In the data rows, 128 means zero.
Each row below has a hidden score, from 0 to 30, with 15 about the middle. What is it? The score is a weighted sum of the row's numbers plus the product of two more (or one squared), each taken from its middle value.
[100. 124. 108. 136. 100. 108. 123. 116.  96.  88. 130. 147. 145. 100. 137. 116. 131.] 19
[119. 127. 125. 142. 104.  82.  93.  75.  85.  82. 164. 160. 157.  95. 136. 121. 131.] 14
[141. 130. 158. 123. 120. 128. 145. 144. 164. 160. 182. 130. 129. 127. 148. 136. 114.] 10
[143. 164. 161. 118. 102. 162. 156. 157. 174. 137. 161. 145. 108. 143. 139. 153.  97.] 17
[160.  48. 148. 104. 209. 140. 140. 178. 153. 155.  84.  95.  85. 194.  94. 145. 128.] 14
[104. 143. 161. 122. 159. 121. 152. 126. 159. 156. 147. 135. 155. 146. 161. 110. 161.] 16
[100. 136.  86. 146. 128. 128.  92. 103. 107.  85. 125. 136. 136. 113. 102.  95. 155.] 13
[ 90. 126. 115. 144.  95.  94.  92.  96.  89. 100. 127. 145. 149.  81. 146. 128. 152.] 15
[136.  64. 110.  96. 179. 147. 141. 184. 136. 139.  63.  70.  86. 174.  42. 145. 123.] 11
[122. 185. 168. 146. 124. 147. 146. 125. 161. 164. 175. 139. 135. 154. 177.  96. 104.] 14
[ 78. 127.  99. 144.  89. 101.  32.  62.  68.  57.  70. 164. 156.  84. 136. 118. 152.] 17
[129. 136. 145. 104. 140. 115. 155. 125. 157. 153. 139. 134. 155. 141. 150. 143. 128.] 13
[149. 154. 147. 143. 140. 147. 169. 117. 150. 165. 175. 134. 108. 138. 146. 109. 125.] 18
[ 85. 163. 185. 114. 140. 135. 140. 117. 169. 148. 148. 123. 162. 156. 166. 114. 153.] 16
[ 80. 129.  63. 163.  49.  60.  83. 115.  91.  46. 108.  96. 133.  34. 124. 119.  99.] 8
[ 93. 152. 137. 130.  82.  86.  85.  95.  96.  99. 125. 150. 149.  86. 137. 103. 146.] 14
[114. 148. 125. 136. 139. 118. 135.  98. 101. 110. 129. 131. 157.  97. 122. 115. 135.] 20
[132. 141. 147. 101. 130. 150. 138. 144. 162. 135. 146. 135. 123. 127. 152. 133. 121.] 9
[210. 122. 125. 129. 117. 154. 190. 173. 140. 163. 137. 108.  73. 151. 113. 150.  90.] 9
[ 89. 182. 145. 147. 120. 157. 105. 117. 156. 138. 158. 139. 110. 125. 151. 104. 119.] 23
[144.  60.  88. 103. 171. 115. 135. 150. 145. 141.  90.  88.  63. 165.  87. 138. 102.] 20
[165. 163. 157. 141. 132. 170. 141. 154. 173. 169. 156. 120. 105. 142. 147. 126. 121.] 11
[114. 129.  98. 139.  83.  92.  96. 112. 100.  80.  89. 145. 132.  73. 127. 114. 121.] 13
[116. 135. 120. 137.  92. 120. 154. 138.  85. 110. 136. 136. 146. 116. 124. 115. 158.] 16
[ 90. 129. 113. 126. 113.  96.  62.  77.  98.  87. 103. 162. 145.  81. 131. 126. 146.] 19
[157.  73. 101. 103. 183. 143. 143. 184. 149. 130.  96.  51.  71. 154.  60. 167.  99.] 7
[ 96. 120.  93. 132.  87.  77.  73.  93.  81.  64.  68. 130. 152.  82. 135. 131. 148.] 11
[128. 120. 121. 134.  97. 134. 112. 112.  83.  88. 134. 159. 128. 116. 119. 122. 144.] 15
[172. 100. 127. 147. 183. 150. 177. 187. 117. 144. 101.  82.  94. 182.  64. 145. 131.] 11
[105. 118. 108. 148.  92.  79.  94.  98.  79.  95. 133. 156. 153.  83. 115. 120. 125.] 15
[181. 106.  93. 129. 164. 153. 165. 197. 137. 150. 111.  85.  59. 175.  43. 143. 105.] 19
[121. 120. 159. 119. 156. 136. 140. 104. 164. 142. 144. 114. 138. 163. 161. 143. 136.] 18
[174.  73. 109. 118. 195. 161. 123. 181. 150. 164. 109.  94.  55. 170.  94. 119. 142.] 12
[152.  79. 112. 113. 188. 130. 144. 150. 148. 148.  97. 109. 120. 148. 107. 129. 126.] 14
[115. 172. 172. 150. 136. 139. 154. 103. 163. 178. 156. 132. 139. 170. 169. 115. 107.] 24
[106. 123. 114. 150. 106.  85. 105.  74.  94.  90. 110. 142. 148. 110. 135. 109. 119.] 20
[113. 120. 108. 138. 147. 107. 117. 125. 117. 114. 125. 121. 121. 115. 110. 149. 140.] 19
[103. 171. 170. 147. 102. 125. 148. 122. 160. 156. 173. 117. 136. 158. 149. 119. 104.] 23
[ 84. 135.  98. 128.  61. 108.  71.  87.  65.  79. 109. 160. 157.  90. 152. 134. 125.] 16
[113. 165. 146. 134. 127. 117. 144. 122. 133. 141. 162. 137. 167. 140. 150. 109. 147.] 11
[120. 149. 146. 116. 149. 172. 129. 112. 187. 166. 156. 121. 131. 156. 145. 103. 151.] 16
[117. 156. 138. 129. 133. 141. 121. 133. 159. 142. 163. 142. 107. 141. 141. 119. 107.] 24
[101. 129. 109. 145. 105.  87.  78.  71.  84.  91. 115. 167. 165. 105. 124. 104. 136.] 18
[148. 180. 166. 121. 121. 180. 124. 128. 155. 149. 185. 134. 114. 150. 141. 127. 133.] 19
[141.  82. 106. 124. 188. 106. 122. 169. 157. 156.  98.  94. 106. 165. 110. 155. 129.] 21
[ 95. 119.  93. 142. 109.  97.  65. 100.  81.  79. 119. 136. 134.  92. 145. 130. 112.] 11
[ 98. 130. 109. 140. 126. 115. 110. 104.  98. 109. 121. 135. 143. 111. 131. 118. 145.] 16
[150.  52.  90. 125. 166. 112. 130. 156. 160. 150.  72.  82.  84. 150. 121. 131. 101.] 13
[119. 174. 187. 147. 138. 149. 154. 139. 176. 162. 160. 142. 141. 149. 180. 133. 115.] 17
[177.  72. 124. 121. 184. 146. 146. 155. 143. 162.  90.  99. 112. 137. 143. 131. 133.] 25
[161.  36. 102. 109. 218. 120. 122. 192. 141. 154.  71.  54.  62. 181.  66. 135. 112.] 9
[137. 136. 150. 133. 151. 150. 145. 121. 171. 144. 151. 139. 129. 143. 142. 108. 115.] 16
[110. 117. 105. 116. 102. 110.  90. 102.  94.  84.  99. 151. 157.  84. 152. 141. 155.] 14
[ 80. 110. 100. 149. 106.  84.  75.  84.  97.  94. 105. 165. 139.  80. 138. 137. 166.] 24
[226. 112. 130. 112.  77. 177. 189. 197. 122. 174. 148. 105.  45. 138. 109. 175.  96.] 5
[128. 151. 147. 116. 144. 153. 117. 120. 155. 151. 152. 147. 101. 145. 159. 137. 111.] 24
[122. 123. 164. 136. 143. 116. 167. 120. 162. 134. 152. 116. 171. 147. 151. 110. 146.] 18
[131. 200. 172. 132. 106. 133. 142. 139. 149. 168. 166. 118. 127. 139. 158. 129. 109.] 19
[213. 145. 136. 105. 102. 154. 168. 185. 129. 160. 137. 122.  86. 160. 122. 150.  93.] 3
[144. 161. 156. 135. 129. 185. 125. 130. 169. 137. 148. 118. 109. 154. 122. 154. 135.] 24
[ 95. 127. 104. 126.  92.  95. 138. 113.  81.  87. 109. 120. 171.  88. 127. 132. 152.] 25
[150. 172. 166. 120. 108. 144. 164. 144. 131. 142. 170. 137. 152. 124. 137. 130. 100.] 9
[137. 138. 127. 132. 132. 148. 118. 143. 148. 135. 124. 122. 108. 125. 147. 121.  90.] 9
[102. 124. 102. 149.  91.  82.  65.  85.  96.  86. 104. 152. 149.  72. 153. 139. 124.] 14
[153.  74. 138. 115. 159. 114. 127. 184. 179. 149.  73.  70.  72. 154. 103. 159.  85.] 15
[ 79. 123.  83. 143.  80.  75.  71. 104.  89.  54. 104. 141. 155.  58.  96. 121. 134.] 11
[131. 141. 167. 121. 143. 132. 175. 137. 147. 158. 146. 126. 162. 149. 124. 154. 164.] 15
[ 91. 144. 105. 133.  98.  93.  63. 107.  85.  89. 114. 136. 159. 117. 127. 134. 137.] 14
[185. 112. 161. 107. 100. 153. 143. 155. 104. 150. 100. 143.  96. 150. 130. 154. 108.] 13
[117. 141.  98. 143. 122. 112.  85.  91.  99.  85. 101. 150. 151.  92. 126. 117. 120.] 13
[178.  75. 124. 120. 153. 147. 172. 159. 145. 157. 106. 126.  96. 147.  90. 134. 108.] 21
[137.  87.  78. 124. 157. 127. 144. 169. 158. 140.  88. 103.  84. 142. 120. 133. 117.] 12
[108. 110. 110. 153. 110. 103.  70.  69.  88.  70. 101. 159. 134.  95. 119. 101. 149.] 20
[176.  83. 114. 123. 156. 139. 161. 171. 139. 152. 106.  83.  70. 159. 118. 141. 106.] 10
[ 80. 144. 109. 119. 118. 109.  91.  94.  91. 104.  93. 161. 135.  93. 112. 122. 141.] 21
[144.  98. 142. 126. 142. 123. 168. 127. 131. 138. 130. 106. 127. 131. 112. 117. 124.] 25
[ 97. 131. 107. 147.  82.  97.  87. 100.  69.  88. 123. 144. 155.  72. 133. 122. 132.] 16
[110. 146. 188. 112. 136. 119. 150. 123. 167. 159. 153. 135. 187. 139. 159. 128. 134.] 14
[108. 136. 117. 134. 102. 102. 130. 112. 112.  97. 116. 121. 147.  93. 134. 131. 141.] 14
[116. 129. 149. 147. 132. 164. 139. 121. 148. 121. 151. 147. 123. 145. 132. 108. 127.] 21
[140.  93. 121. 108. 168. 112. 139. 168. 136. 163.  86.  93. 129. 172. 103. 146. 129.] 9
[139. 174. 151. 105. 131. 158. 154. 143. 149. 152. 160. 131. 123. 133. 139. 131.  85.] 9
[113. 144. 116. 125. 125. 110. 113.  71.  96. 104. 102. 184. 162. 100. 161. 118. 165.] 22
[133. 176. 162. 135. 119. 162. 135. 103. 162. 175. 190.  98. 124. 167. 176. 105. 115.] 13
[136. 147. 171. 134. 146. 145. 130. 106. 170. 153. 153. 122. 129. 158. 157. 129. 126.] 21
[120. 116. 107. 133. 116. 100. 106.  88. 101. 113. 133. 121. 159. 125. 124. 114. 166.] 11
[147.  61. 131. 100. 211. 124. 163. 158. 144. 170.  69.  83. 120. 158. 105. 143. 143.] 22
[106. 144.  98. 115. 120. 106.  93. 118.  88.  83.  94. 149. 148.  87. 114. 128. 152.] 9
[170.  87. 120.  88. 206. 147. 155. 166. 134. 154.  85. 101.  75. 170.  73. 135. 137.] 14
[107. 126.  77. 153.  91.  89. 102.  79.  96.  80. 102. 140. 141.  79. 122. 130. 131.] 18
[158. 129. 158. 122. 140. 177. 132. 157. 162. 151. 147. 138.  96. 145. 134. 150. 117.] 13
[ 91. 107.  95. 129.  83.  90. 105.  80.  91. 101. 112. 158. 150. 108. 137. 104. 146.] 21
[177.  72. 130. 110. 161. 141. 155. 182. 139. 158. 123. 103. 102. 159.  91. 138. 121.] 7
[ 98. 171. 153. 113. 119. 145. 128. 130. 154. 143. 179. 144. 139. 151. 151. 105. 134.] 16
[ 94. 130.  81. 135.  76. 101. 112. 106.  94.  62. 114. 137. 128.  70. 122. 129. 134.] 15
[119. 148. 157. 122. 141. 147. 146. 130. 159. 155. 159. 124. 135. 153. 145. 154. 124.] 17
[131. 137. 112. 131. 160. 116. 160. 130. 125. 116. 130. 120. 151. 119. 107. 129. 150.] 12
[115. 112. 124. 130.  83. 107. 107. 104.  79.  88. 125. 133. 155. 105. 143. 124. 154.] 16
[142. 146. 137. 120. 132. 163. 134. 149. 171. 148. 150. 126.  98. 136. 146. 139.  89.] 11
[116. 130. 124. 137. 115.  72. 125. 125.  96. 100. 107. 144. 173.  80. 127. 143. 135.] 13
